In the rows, zero is written as 128.
Turns in one plane each, and the order they were made in; the first pair answered
giz:
[136 156  84 225 116 174 117 133 174  95 130 146 158  43  90 115  80 147
 149 138 169 160 118 121 122 126 133  62 162 121] -> [155 158  88 204 106 189  95 157 168  87 126 140 167  38  94 100  74 136
 149 132 144 148 145 111 126 112 146  73 146 143]
[114 122 120 145 130 137 135 128 137 133 129 120 103 121 135 131 126 129
 132 117 136 141 101 113 126 148 109 123 141 128] -> [124 117 130 147 112 146 126 136 146 120 130 130  97 122 143 136 130 130
 134 125 126 139 117 131 134 132 126 110 136 147]
[114 102 118 155 173 123 137 110 142 126 124 129 127 120 161 127 139 112
 120 159 125 143 101 108 123 139 112 135 128 128] -> [123  96 128 159 151 135 128 121 150 114 125 141 124 125 171 134 143 111
 123 168 115 139 121 130 133 123 132 119 121 146]
Zami:
[132 135 115 114 157 132 123 120 113 117 127 123 102 163 151 107 145 106
 135 145  84 114 151 114 143 125 128 152 121 126] -> [123 137 110 124 169 128 135 106 113 121 129 123 100 162 153 111 145 106
 131 147  94 120 135 111 140 135 119 158 127 117]
[122 141 164 144 144 120 123 127 154 133 121 110 134  99  85 139 124 154
 135  98 140 129 117 157 153 143 140 157 160 110] -> [127 141 168 134 131 121 112 140 152 132 120 111 134 103  81 135 123 158
 141  96 135 119 132 159 158 133 146 150 155 115]
[132 103 111 118 145 122 114 165 114 135 131 123 127 136 149 124 121 117
 124 152 133 112 147  78 151 146  96 154 131 124] -> [129 104 113 121 148 121 117 164 115 136 131 121 126 137 150 126 119 118
 124 151 134 113 142  80 150 149  93 155 132 122]
Lumon:
[113  97 159 110 109  54 140 142 129  89 124 136 127 144 102 153 124 140
 144 122 120 120 139 127 149 111 126 113 124  76] -> [115  97 160 109 109  55 140 141 131  88 126 138 126 146 102 152 124 140
 144 125 119 120 141 128 151 111 128 112 126  78]
[142 122 139 116 117  91 120 141 128 140 133 129 117 150 115 150 137 151
 140 131 144 105 121 149 140 124 124 108 122 105] -> [145 121 139 115 116  90 123 140 126 139 134 128 115 151 117 152 136 151
 139 132 144 105 123 149 140 123 125 109 121 106]
[118  90 113 130 102 145 106 138 139  95  92 131 122 130 147 165  89 174
 146 122 108 105 125 154 124  97 170 138 107 151] -> [123  78 104 123 120 135 110 134 131  98  91 131 116 141 161 158  93 167
 140 134 113 100 123 138 125 100 160 163  94 144]
Digif:
[122 156 142 127 137 209 113 120 142  99 124 131 177  67 140 116 113  75
 105 102  98 155 133 145 108 128 156 121 142 175] -> [134 157 117  61 146 159  93 143 107 139 111 101 175  99 101  85 106  98
 120  77 109 114 130  75 103 128 119 159 108 129]
[120 127 131 119 118 106 128 123 111 143 120 120 125 145 135 124 136 144
 131 122 143 102 140 119 129 130 130 140 101 125] -> [118 125 140 144 109 123 132 121 128 128 124 134 121 137 150 136 140 140
 129 132 142 112 143 148 135 126 144 120 111 142]
[122 109 100 139 177  99 152 106 115 124 123 142 107 158 172 128 145 102
 122 153 152 133 118 125 137 131 102 150 121 103] -> [126 107 102 133 164  89 147 113 118 126 122 147 100 171 170 132 147 114
 127 158 156 125 121 130 142 124 105 141 115  98]

Each pair is two turns apart.
[129 162 118  98 114 141  85 150 123 145 139 111 157 113  90 106 111 144
 139  75 117 126 130  89 114 132 123 129 132 127] -> [118 146 141 147  86 128 101 130 158 123 151 148 128 132 110 151 132 169
 148 110 144 140 118 160 132 124 142  71 151 131]
giz giz
[130 141 135  97 109 114  84 168 102 155 130  91 135 137  64  85 131 151
 130  79  90 116 131  69 120 131 121 148 181  93] -> [136 136 144  97  83 110  73 179 109 147 132 101 130 151  63  94 137 164
 140  85  93 108 142  89 130 116 135 123 177 100]
Digif giz
[112 145 128 211 163 158 181 103 120  90 143 139 143 104 117 169 120 125
  81 110 136 180  84 177 109 112 116 104 205 127] -> [157 143 150 155  74 153 114 178 123  78 138 149 138 134  98 163 124 155
 113 107 102 127 156 197 139  54 158  63 166 160]
Zami giz
[130 102 143 156 152 169 132 130 137 101 131 152 130 102 171 121 180 123
 136 164 109 115 155 157 109 156 164 129 134 183] -> [113 105 115 137 199 125 152 108 109 142 128 123 129 112 138 104 173 138
 135 143 143 112 108  98  89 186 111 171 135 122]
Zami Digif
[129 120 112 149 102 138 117 120 106 126 127 101 127 125 171 117 115 137
 164 116 134 135 188 130 147 106 151  72 101 105] -> [130 122 109 140 104 134 112 123 103 131 125  98 128 128 163 112 113 141
 166 110 134 131 187 124 145 107 148  75  98 100]
giz Digif
[117 134 151 157  92 133 126 131 152 125 140 138 120 136 103 147 137 151
 144 139 139 120 131 165 143 128 137  86 148 129] -> [135 146 145 132 100 171 105 156 137 120 133 124 146 107 108 118 122 116
 133 118 100 116 163 139 137 125 148 119 136 160]
giz Digif
[119 104 135 153 144 101 144  95 134 153 138 163 110 142 137 152 129 109
 134 146 161 148  60 110 115 149  98 135 131 111] -> [133 110 138 157 151 158 132 111 134 131 135 161 131 103 167 135 119  63
 115 142 114 163  96 112 116 143 123 154 127 162]
giz Digif
[115  83 140 161 129 129 131 148 120 132 151  96 153 141  92 140 171 171
 119 112 145 136 127 149 134 109  88 117 123 111] -> [126  85 144 162 121 161 119 162 124 117 150  99 163 123 107 134 167 149
 112 112 116 138 152 160 137  98 110 117 118 144]
Digif giz
[121 123 127 168 118 130 125 133 130 135 129 103 141 132 151 128 124  93
 126 134 135 136 150 101  94 115 124 122 107 131] -> [120 123 124 159 118 120 124 135 124 139 126 101 140 139 147 126 125 100
 129 133 140 130 147  94  94 115 119 126 105 122]
Digif Zami
[140 123 104 102 136 125 109 123 107 153 120 106 118 127 132 102 127 126
 127 125 109 103 134 116 122 110 123 164 109 156] -> [125 122  97 115 155 118 127 100 106 157 122 105 114 124 133 109 129 126
 121 127 124 116 110 110 116 126 108 170 120 141]
Zami Zami
[126 153 117  82 121  98 120 142 112 159 113  95 131 140  87 128 114 167
 146  84 127 114 118  94 120 130 103 131 134  87] -> [119 160 147 127  80 139 117 143 147 128 122 122 132 119  99 157 120 166
 147  92 113 139 133 166 130 118 143  72 161 131]
Lumon Digif
[120 151 120 153 171 174 149 110 117 127 124 137 161  99 132 116  99  74
 100 122  87 164 143 123 130 175 123 145 158 135] -> [121 140 135 175 146 176 149 109 136 110 129 160 149 110 148 139 109  85
 106 142  91 169 150 164 144 160 141 113 162 149]
giz giz
[128 133 143 117  94 128 133 115 146 153 122 121 137 147  81 139 138 108
 152 152 136  91 130 130 124  85 134 119 129 130] -> [120 136 135 115 109 123 139 110 138 162 121 115 140 143  74 136 134 109
 150 145 142  94 120 117 119  94 124 129 131 119]
giz giz
[139 117 129 131 126 121 114 102 115 121 110 142 114 128 117 132 119 162
 139 139 133 122  81 152 116 128 132 151 115  93] -> [134 122 135 146 124 133 117  96 122 118 114 145 119 116 115 137 118 160
 137 136 129 132  79 166 115 132 138 140 127 100]
Lumon Digif
[104 146 130 107 133 165 153 127 116 123 109 100 164  71  77 123 116 120
 100  92  78 158 115 124 122 134 100 140 155 139] -> [105 136 130  80 100 105 139 138 115 143 109 103 141 121  48 135 125 174
 131  98 115 125 108 123 135 120  86 114 139  99]
Zami Digif
[124 135 137 116  88 148  84 154 142 129 119 121 165  98  99 120 115 150
 142  81 121 130 121 124 156 132 123 114 147 151] -> [120 137 136 120  95 156  89 150 142 129 120 120 168  91 100 119 115 144
 138  78 116 134 118 122 151 137 122 118 149 153]
Digif Digif
[101  91 175 145 114 131 133 103 149  78 136 161 116 133 136 136 136 137
 110 171 141 155 159 168 163 118 167  99 162 158] -> [ 91  92 172 148 120 115 143  92 149  86 136 158 109 140 125 141 139 151
 111 169 158 158 141 166 160 127 154  98 169 140]
Zami Zami
[119 127 116 132 120 147 131 114 123 110 136 135 127 118 155 121 138 140
 125 146 104 112 174 160 126  86 160 109 132 157] -> [123 134  95  95 145 129 127 121  96 137 130 107 137 120 134  94 127 137
 123 124 107  99 167 103 113  98 133 151 120 131]
Digif Digif
[141 108 104 125 190 138 127 105 113 113 120 119 135 120 190 100 131  77
  91 157 118 116 118  88 108 135 125 191 114 138] -> [137  92 126 161 156 137 131  97 145  88 130 151 113 137 214 134 148  94
  99 191 129 124 122 150 127 119 151 141 123 155]
giz giz
[138 118 136 145 143 138 135 118 131 121 127 127 121 129 142 134 131 112
 117 138 134 138 138 128 132 128 139 134 130 132] -> [145 121 129 124 146 131 128 130 119 130 124 119 122 134 131 122 128 115
 123 132 131 126 141 106 131 125 133 147 120 125]
giz Digif
[117 156 119  70 139 128 110 123 129 149 142 124 152 118  91 143 115 154
 121  92 117 109 110 131 119 163  97 179 121 111] -> [102 149 126  99 133 113 126 104 144 146 148 139 137 130  93 169 125 174
 125 107 140 118  90 160 124 169  95 150 133 100]
Zami giz
[119 110 135 180 136 126 142 105 161 108 141 142 117 139 154 149 131 130
 114 158 146 146 111 182 140 129 137  96 145 129] -> [121 115 131 182 150 148 142 105 156 102 139 137 129 122 166 140 127 109
 105 155 130 152 117 172 135 132 141 113 145 143]
Digif giz
[109 112 112 142 111  75 151 130 127 143 108 136  83 167  98 173 120 207
 158 111 155 124 130 160 145 111 111 116 103  85] -> [141 124 101  89 112 103 115 173 100 147  97 109 110 148  90 129 102 177
 151  84 108 102 173 112 140  99 118 159  75 108]
giz giz
[124 122 127 130 115  91 130 121 138 141 136 128 104 147 108 142 134 174
 141 137 164 119 101 146 147 128 105 114 138  94] -> [125 125 140 143  97 116 125 126 152 126 139 137 109 132 115 153 135 168
 140 137 151 128 113 173 149 120 127  92 147 120]
Digif Zami
[138 134 135  58 133  90 100 164 144  81 149 117  74 127 129 120 127 138
 164 109 137 119 172 136 152  97 144 163 110 139] -> [122 148 134  99 169 140 125 140 150  66 152 116  95  77 153 117 118  92
 135 102 118 161 160 143 137 118 149 180 138 166]
Digif Digif
[121 121 122 153 125 118 149 110 149 110 126 138 118 134 128 153 138 137
 122 137 164 142 114 140 137 133 137 107 147 104] -> [142 122 131 130  96 132 118 142 146 101 125 142 123 137 127 144 138 135
 128 135 138 123 151 146 148 111 157  98 127 129]
Zami Zami
[152 152 138  81 116 137  86 122 118 108 140 111 130 100 123 141 123 135
 164 131 136 113 113 106 144 133 150 144 127 116] -> [146 154 147 108 118 161  95 111 130  95 144 119 132  86 137 150 121 122
 155 137 130 131 112 128 143 137 161 136 141 133]
Digif Digif
[131 105 133 137 142  95 143  98 115 118 131 145  96 182 152 135 137 139
 115 161 166 111 104 135 134 142 124 143 105 117] -> [124 113 128 150 165 117 154  84 111 116 131 140 109 157 159 128 131 115
 101 153 157 131  95 126 124 156 122 160 117 125]
Digif Digif
[123 141 132 183 118  71 164 145 158 134  91 118 111 142  71 130 147 128
 155 150 164 145  85 139 106 112  57 113 136  94] -> [115 148 131 200 136  97 176 133 159 129  91 116 120 117  82 128 142 104
 140 146 156 163  79 140  96 124  55 123 151 107]
Digif Digif
[132 153 130 114 155 182 137 118  96 125 147 149 140 108 171 132 124  98
  97 137 114 166 106 148  99 173 106 162 167 161] -> [140 149 113  66 157 134 126 131  71 157 140 128 134 140 140 116 122 123
 113 126 134 133  99 102  97 169  79 184 144 119]
giz Digif
[125 105 123 114 133  54 124 110 115 172 139 123  99 171 128 127 132 154
 143 124 164 131 106 119 136 143 111 148 116  82] -> [107 111 135 180 155 118 151  79 140 141 148 139 114 120 168 145 132 109
 114 132 143 180  99 164 129 160 134 138 152 125]
Digif Digif
[114 146 108  94 149 176 122 185 126 133 121  70 182 100 117  34 107 102
 123 129 125 152 145 103 116 127 152 136 159 179] -> [ 75 150 118 148 144 157 157 142 156 139 134  85 172  98  95  74 118 134
 127 129 168 182  92 147 113 151 141  84 207 150]
giz Lumon
[126 156 134  97 125 113 138 139 123 146 122 108 139 115 103 120 119 141
 145  98 137 128 118 112 125 142 108 125 137  93] -> [120 153 138 109 120 107 145 131 130 145 125 114 135 121 103 129 123 149
 149 103 146 130 111 126 128 141 109 112 143  89]
Zami giz
[103 120 132 117 115 104 143 120 149 140 127 150 139 123 137 148 147 137
 139 137 154 124 111 138 120 119 122 111 143 116] -> [119 131 126  85 119 121 121 149 129 142 119 135 157 111 130 120 134 118
 136 119 120 110 136 106 115 111 124 141 124 130]
giz giz
[161 122 125 138 121 135 156 102 137 121 136 103 134 147 162 136 105  90
 101 148 105 166 148 148 156  98 144 148 124 184] -> [166 115 107 106 134  96 151 106 115 143 128  86 125 175 149 120 102 102
 108 145 122 142 138 106 155  99 117 175 104 151]
Lumon Digif
[108 117 132 132 157  74 140 116 136 156 107 128 106 156 107 129 144 172
 118 128 170 122 119 135 134 134 123 124 128 101] -> [118 118 150 139 124  91 125 134 151 137 110 144 105 156 113 140 147 175
 126 133 156 122 146 169 144 113 148  95 129 132]
Digif Zami
[119 110 149 144 147 111 182 124 128 162 100 117  97 112 104 134 146 134
 117 124 114 118 129 147 132 140 109 148 126 119] -> [121 109 156 149 139 110 179 128 133 159 103 122  94 118 106 139 150 140
 121 128 116 116 131 157 137 135 113 136 126 123]
Digif Digif
[103 113 128 180 113 145 140 162 108 112 160 127 127 104 151  91 125 140
 108 117 119 134 132 157 152 133 133 117 143 154] -> [116 117 115 137 117 125 126 180  86 132 153 107 130 113 126  70 117 144
 116  99 119 109 136 116 150 129 117 139 124 136]
giz Digif
[ 95 145 133 138 171 103 154 120 124 131 117 118 143 143 115 145 137 153
 123 102 135 114  94 112 132 157  55 122 149  95] -> [108 158 153 122 112 118 121 161 134 123 116 125 152 138  87 149 136 171
 142  85 113 101 128 139 144 129  87  77 151 122]
Lumon Zami
[140 142  99  78 111 167  89 175 119 154 138 125 140 125 109 115 101 136
  97 122 117 104 156  93 118 132 135 152  74 162] -> [118 143  94  79 109 121 106 157 120 178 141 125 125 146  77 131 108 175
 111 117 159 101 117  88 116 144 110 133  87 115]
giz Zami
[129 109 142 175 123 111 141  95 145 106 129 155 107 135 169 152 117 136
 123 158 147 145 113 169 143 123 134 114 140 133] -> [160 125 130 125 130 150 108 137 117 108 117 128 138 108 168 102  97  96
 112 130  94 129 156 116 134 113 142 165 113 164]
giz Digif
[129 132 116 146 112  95 158 123 129 135 111 148 105 142 112 129 145 163
 137 136 167 125  88 149 122 123 116 122 125  99] -> [159 140 112 100 103 125 120 165 107 132 100 130 128 126 112  93 130 135
 135 117 115 103 136 115 119 103 131 154  97 130]
giz giz
[ 86 131 191 176 100 124 124 126 110 130 154 146 112  90 124 156 126 121
 104 170 154 140 138 192 136 151 183  87 163 150] -> [ 91 144 168 159 152 158 128 123  83 137 145 117 138  55 136 116 108  72
  79 148 124 151 144 136 116 170 169 154 156 161]
giz Zami
[113 119  99 153 179 176 140 135 111 143  96 143 141  69 122  83 121  91
 103 138  99 152  96 149  82 171 105 182 155 121] -> [111 133 114 163 147 195 132 145 128 134 100 150 151  55 110  92 119  99
 110 128  89 158 106 179  86 165 124 147 170 138]
Lumon Lumon
[118 157 134 142 124 148 136 104 139 119 139 124 152  90 121 145 136 131
 130 121 125 157 119 134 114 143 132 112 153 138] -> [128 160 131 128 122 157 124 119 133 120 135 117 157  84 120 133 133 121
 126 115 110 152 134 121 113 139 135 124 146 147]
giz giz
[161 172  98 172 132 125  97 143  68 165 123 149 130 108  67  76  87 144
 124  94 110 110 154 163 155 131 100 130 150  87] -> [163 170 103 172 118 120  92 148  75 162 125 155 124 116  67  83  90 153
 129 100 114 106 158 173 160 123 106 116 150  88]
Digif giz
[139 106 129 139 130 152 124 102  92 130 128 133 151 123 166 128 103 117
  93 142  89 144 129 138 137 141 114 150 132 118] -> [132  98 126 136 124 113 130  94  93 145 130 134 135 149 151 138 112 146
 105 148 119 133 109 136 139 143  99 140 128  87]
Digif giz
[137 156 111  82  93 107  95 146 125 151 125  95 133 135  80 101 130 140
 154  88 119  91 152  87 120 110 109 126 121 113] -> [139 161 118  88  88 125  91 154 127 145 127  94 140 120  86 100 127 130
 151  85 103  95 163  92 122 108 122 125 124 131]
Digif giz
[124 156 121 146 143 154 143 119 116 138 120 127 123  97 125 124 140 103
 101 104  81 159 132 134 135 138 136 133 141 140] -> [130 161 119 108 121 125 123 141 104 155 117 115 122 114  87 115 138 130
 119  86  86 132 136 113 138 130 128 127 132 119]
Digif Lumon
[143 103 164 109 118 108 118 135 141 131 138 119 107 128 145 121 129 122
 138 156 138 140 141 114 146 123 109 113 143 138] -> [138 102 163 121 126 117 123 128 145 127 139 121 107 123 152 124 129 114
 133 161 136 147 135 119 146 128 111 114 150 139]
Lumon Digif
[102  81 125 134 159 138 140  96 131 106 155 138 131 142 189 148 155 117
 125 189 111 143 151 138 127 126 120 146  96 154] -> [ 97  82 117 131 176 126 146  87 123 116 153 131 129 145 182 145 154 119
 124 186 120 143 134 121 120 133 105 157  97 139]
Digif giz
[131 136 145 128  89 108 115 143 139 134 134 139 122 143 111 146 129 161
 133 141 130 115 143 152 138 113 134  91 123 123] -> [111 143 142 166 123 135 146 109 149 127 137 136 133 110 120 151 125 135
 111 136 130 152 116 158 123 138 127  99 154 127]
Digif Zami
[141 160 121 114 150 141 138 111 112 119 127 126 147 104 111 117 139 130
 112 125 135 136 104 104 111 147  98 140 131 114] -> [147 146 141 127 103 127 127 121 135 104 131 151 125 128 118 145 152 158
 130 149 143 124 118 156 134 122 120  89 128 124]
Digif Digif
[101 182 134 188 114 137 129 108 151 132 152 135 132 139  92 180 129 166
 113 111 166 169 113 176 117 163 106  93 187 112] -> [106 195 134 184 119 171 123 118 145 128 150 122 154 108  88 164 119 141
 105  92 141 178 125 166 108 165 114 105 194 132]
Zami Digif
[125 177 125 170 100 131 173 129 116 147 165  96 112 137 118 163 150 146
 148  62 164 127  88 155 134 173 127 115 175  79] -> [167 184 128 118  78 173 123 188  98 133 154  86 133 122 125 126 140 115
 146  48 103  99 157 132 141 141 160 143 138 133]
giz giz
[115 178 113 109  85 131 145 178 131 162 139 142 103 164  81 174 127 146
 152  98 171 135 122 124 153 143 113  75 179 137] -> [129 185 117 116  84 185 134 193 137 139 136 144 123 130 106 164 120 107
 136  93 129 150 149 132 150 136 139  85 181 184]
Digif giz
[136 110 118 106 135  95 126 132 121 147 128 120 116 153 112 110 135 123
 132 124 136 123 123  78 129 124 106 144  97 112] -> [142  99 140 124 102 102 120 139 144 125 134 143 102 163 131 131 146 132
 137 147 133 123 142 125 147 103 134 109  96 135]
giz giz
[119 146 139  90 126 145 103 156 114 145 104 136 175 121  87  83 101  94
 105 108  59 128 148  96 104 151 130 143 116 142] -> [ 91 145 130 116 161 119 138 114 116 164 108 133 165 125  77  98 105 106
 101 107  97 146 100  89  91 179 100 146 139 104]
Zami Zami
[108 147 111 110 147 129 142 123 118 143 124 115 143 118  84 114 112 138
 134  87 138 133 114  98 113 139 115 138 153 109] -> [118 137 134 111  91 122 120 144 138 128 128 135 127 142  85 135 124 166
 153 102 139 117 138 144 132 111 141  91 143 126]
Zami Digif
[126 154 114  93 152  81 138  97  79 187 123 138 110 144  50 107  91 156
 160 108 144 109  89  46 124 117 116 150 150  81] -> [161 136 157 111  68 121  95 141 118 129 127 187  95 156  99 134 109 154
 172 151 103  94 166 137 165  58 192  82 127 163]
giz giz
[106 137 140 139 132 113 120 132 130 143  98 119 139 129 109 139 148 150
 132 120 137 123  99 134 120 149 111  87 147  96] -> [103 140 140 148 140 126 127 124 132 139 101 117 144 116 114 137 145 139
 124 118 131 135  96 134 116 155 110  92 156 102]
Digif Digif
